(in the rows, 128 means zero)
First come named turns, each shown by rows before and after it. For each pair of rows after them, which turns, in which order, take the first row to the second? The first pair is done for you.
U (before |-> after):
[ 93 107 136 129 106 123 143 123 136 138 142 106 130 126 125] |-> [109 108 116 142 104 124 134 148 144 111 134 101 125 128 123]
[ 68  96 131 116  83 124 149 128 130 129 167  87 114 118  93] |-> [ 96  98 102 135  83 126 132 164 141  89 152  83 107 118  95]
[197 181 168 119 103 177  86 139  68 136 116 193 122 120 127] |-> [123 156 213  94 105 172 135  79  88 194 139 178 138 127 118]
[145 114 138 136 119 120 152 153 157 139 114 135 102 125 113] |-> [159 123 136 137 118 121 141 157 143 136 110 143 102 121 118]
A (before |-> after):
[126 133 122 126 174 127 113 110 125 131 123 126 141 146 149] |-> [134 128 108 138 169 128 113 137 142 108 114 120 136 145 143]
[138 124 101 137  98 111 126 181 142 139 132 129 126 113 120] |-> [130 127 123 124  89 110 131 164 127 167 141 138 127 105 119]
[199 130 121 149 158 110 153 166 127 110  64 146 127 138 120] |-> [193 130 135 142 131 109 162 181 134 124  67 151 120 117 103]
D (before |-> after):
[124 129 164 141 150 142 140 124 143 121  73 144 161 138 141] |-> [117 123 165 143 140 142 145 133 156 115  72 137 158 134 135]
[126 116 122 134  95 125 145 143 154 109 111 118 135 122 122] |-> [156 135 125 134  96 127 127 146 127 114 108 139 133 114 129]
[ 81  72 144 107 138 108 176 140 144 113 124  84 128 163 125] |-> [122  91 144 110  88 110 161 199 140 104 116 103 107 123 103]
W (before |-> after):
[156 160 128 118 169 133 131 125 123 153 103 131 137 135 155] |-> [166 158 108 128 162 133 121 145 126 126 101 122 131 132 151]
[124 134 124 118 161 125 108 140 111 107 143 116 131 133 129] |-> [113 123 129 118 161 126 126 148 140 109 136 107 134 134 122]
[ 90 130 168 113 140 101 154 112 153 193 115 145 142 119 117] |-> [139 161 120 124 132 106  80 114  60 148 134 159 120 114 132]

(two turns a pair)
[134 149 120 149 157  83 132  99 103 102  61 138 135 122 136] |-> [122 136 117 154 150  84 147 117 136  90  54 124 135 123 127] : W then D
[136 151 148 111  71 121 130 116  64 169 165 151 101  79 107] |-> [178 164 105 133 105 126  95 129  44 122 149 155 100  98 133] : W then D
[146 141 145 127 121 116 144 157 138 123 113 125 126 120 116] |-> [133 138 158 118 126 116 154 137 137 143 119 125 133 124 118] : W then U
[104 123  92 153 106 130 101 106 100  91 150  96 110 137 140] |-> [103 132 109 144 105 130 100  86  82 112 157 107 113 134 139] : U then U
[122 145 154 120 111 151 108 100 100 152 132 157 141 133 153] |-> [135 137 122 138  79 151  96 156 117 102 125 142 122 119 133] : W then A
[149 131 109 137 144 132  95 127  99 111 135 136 119 137 133] |-> [117 106 111 143 156 132 124 123 145 107 128 111 127 152 127] : D then W
[118 128 148 119 105 124 125 112 109 148 148 140 122 107 123] |-> [113 122 133 123 104 126 116 109 100 132 156 131 119 111 124] : U then W
[ 93 125 109  90 138 121 137 144 138 145 108 126 121 139 124] |-> [123 138  95  98 136 123 118 162 125 129 100 136 116 135 130] : U then U
[133 126 127 136 115 125 150 151 153 131 119 129 128 126 126] |-> [132 128 133 133 109 126 150 149 150 139 120 132 128 122 125] : A then U
[160 171 136 136  77 139 105 160 115 146  97 123 113 107 104] |-> [112 160 162 117 126 139 127  77 105 191 110 118 139 141 128] : D then U
[169 148 129 119 114 133  94 121  75 141 112 160 121  92 134] |-> [177 144 127 125 102 134 102 153 102 129 100 160 116  85 124] : W then U
[125 110 140 133 146 120 128  91 145 151 128 114  99 149 132] |-> [130 114 127 136 143 122 112  87 120 140 136 113  91 148 134] : W then U
[148 136 114 128 137 126  90 124  87 131 147 130 117 123 115] |-> [130 124 104 132 159 126  99 107  98 124 147 115 125 142 123] : A then D
[127 139 183 143 115 110  97 116 125 141 125 127 144  96 125] |-> [102 120 178 147 127 108 114 107 153 134 125 107 149 112 123] : D then U
[118 107 121 145 121 127 138 157 165 121  98 113 137 137 141] |-> [140 122 125 142  99 126 127 175 150 124  97 128 128 119 132] : A then U
[ 86 109 117 147 169 115 165 150 132 143 103 102 153 144 118] |-> [ 95 119 140 136 122 114 169 178 128 163 109 120 140 108  95] : D then A
[127 185 156 126  88 115 104 133  79 163 149 144 114 130 136] |-> [155 187 121 148 112 119  84 152  81 122 134 138 114 147 152] : W then D
[148 118 124 155 160 118 133 146 169 106 100 128 140 132 124] |-> [155 126 140 146 129 118 134 163 168 120 103 141 132 108 109] : D then A
[148 145 114 140 106 144 103 159 102 115 148  74 130 108  94] |-> [149 159 130 130 120 143  95 125  71 142 155  89 135 112 108] : A then D
[133 123  98 137 124 132 117 141 125  85 133 109 129 138 124] |-> [144 132 100 135 133 131 109 131 111  90 132 117 132 139 133] : D then D
[117 119 104 165 196 122 159 133 141 143 113  95 123 133 123] |-> [144 130 104 166 155 122 153 183 145 138 108 105 106 102 104] : A then D
[107 111 143  89 104 100 143 117 106 144 150 148 120  90 125] |-> [ 89  92 137  94 111 100 160 123 136 130 147 130 124 101 120] : D then U
